In the data rows, zero lies at 4.5, halfway between 4 and 5.
Here are some points, each followed by its number:
[2 4 5 1 0 1 3 2 0 4 7 9 5 2 2 5 0 6 5 2 7 7 3 4 6 5 8 5 6 4 2 5] 0
[3 4 2 5 4 3 3 4 5 5 7 4 4 6 5 4 6 4 3 4 5 3 5 7 5 6 6 5 5 4 4 5] 1
[4 5 7 4 4 5 1 4 3 4 7 7 4 4 3 4 3 6 4 4 6 4 4 4 3 3 6 3 3 6 3 4] 2
[5 3 4 7 7 6 4 7 8 5 4 2 4 3 5 5 5 3 4 8 3 2 5 5 5 3 1 5 3 5 5 3] 3
[4 3 3 8 5 3 6 6 7 5 5 1 3 7 8 6 6 4 4 4 4 3 6 9 5 5 3 5 3 3 4 5] 4
[5 4 5 5 5 6 4 6 5 5 5 5 4 5 5 4 4 6 3 4 5 4 4 6 5 5 5 3 2 4 5 4] 5
[7 6 3 5 9 8 1 5 9 5 3 5 4 6 6 6 5 5 1 5 4 4 3 5 3 5 0 5 3 4 5 4] 6
[4 6 5 5 4 3 3 5 7 5 5 2 1 5 4 6 5 3 2 3 5 3 6 6 6 6 5 5 3 4 5 3] 7
[8 5 6 4 9 7 2 4 8 3 2 3 4 4 6 4 7 5 2 4 3 4 4 3 2 4 2 2 7 5 6 3] 8
[5 7 5 2 0 6 3 3 2 3 3 7 5 4 6 4 6 5 5 3 4 4 7 5 7 5 8 3 4 2 3 5] 9
[4 2 4 7 1 4 7 3 6 5 4 7 5 1 5 1 2 3 7 3 5 6 6 2 5 2 6 7 6 7 5 6] 10
[5 8 6 0 0 1 5 1 0 3 8 8 7 2 1 4 1 4 8 3 5 6 3 3 4 6 9 5 6 4 3 7] 11
[6 5 5 7 4 4 5 3 5 3 3 6 7 5 4 3 4 5 5 2 3 5 3 3 2 5 4 5 5 4 4 5] 12
[5 3 6 7 4 6 4 5 5 4 3 6 1 3 4 4 5 4 5 7 6 6 6 4 4 3 6 4 4 6 6 5] 13
[3 5 1 4 8 4 6 6 7 5 6 1 4 6 8 6 6 3 2 5 3 1 3 9 6 4 2 6 3 3 5 4] 14
New points follow, each followed by the numbers of its five nearest points above, nearest first.
[4 1 5 9 6 5 7 7 6 6 6 4 4 4 9 6 7 4 6 6 5 4 7 3 4 3 4 4 5 7 5 3] 3 13 4 5 1
[4 6 4 3 2 4 6 1 1 3 2 4 8 6 4 4 3 5 5 2 4 5 3 4 4 7 8 6 6 4 4 5] 12 9 11 1 0
[3 7 4 4 6 5 3 5 5 5 4 4 3 5 5 5 8 6 2 6 5 2 4 6 4 6 2 4 3 4 4 4] 5 1 7 6 14
[6 5 5 3 9 6 1 5 4 4 3 3 4 6 5 6 6 7 1 5 4 3 3 5 2 5 1 4 4 4 4 4] 6 8 5 3 7
[7 5 5 4 9 6 2 7 6 4 3 3 4 4 2 3 5 7 2 5 4 5 5 5 3 3 1 3 5 4 7 3] 8 6 5 3 13
[6 4 8 4 5 6 2 5 6 5 3 5 3 6 3 6 4 4 5 4 4 6 6 5 4 4 5 4 6 6 3 6] 13 5 2 12 7
[4 3 7 6 2 4 7 4 5 4 4 9 6 1 4 1 0 4 7 5 3 9 3 0 3 5 6 5 5 7 7 6] 10 12 13 2 11
[2 5 3 7 5 4 7 4 6 5 5 3 6 5 5 4 3 6 5 0 2 2 5 5 4 5 3 7 4 4 9 5] 12 5 1 4 7
[6 2 4 7 3 5 7 5 4 4 5 7 4 4 5 5 6 4 8 7 5 7 5 3 6 3 4 4 6 8 2 5] 13 10 12 5 2
[9 5 9 2 5 5 3 1 3 2 0 9 5 2 2 2 5 4 9 5 2 7 6 2 3 5 8 5 7 5 5 7] 12 13 9 11 2
[2 5 4 5 6 4 1 7 5 6 6 3 2 4 5 6 7 5 4 7 6 3 5 5 3 5 2 4 5 3 3 5] 1 7 5 3 4
[2 4 3 2 0 3 6 4 5 6 7 6 6 2 3 2 2 5 5 5 3 6 4 2 3 6 6 4 5 5 4 4] 10 12 2 0 1
[5 4 4 6 4 6 6 6 5 4 4 4 4 5 7 6 5 4 4 6 6 4 6 4 6 5 6 4 4 6 5 4] 5 13 1 7 3
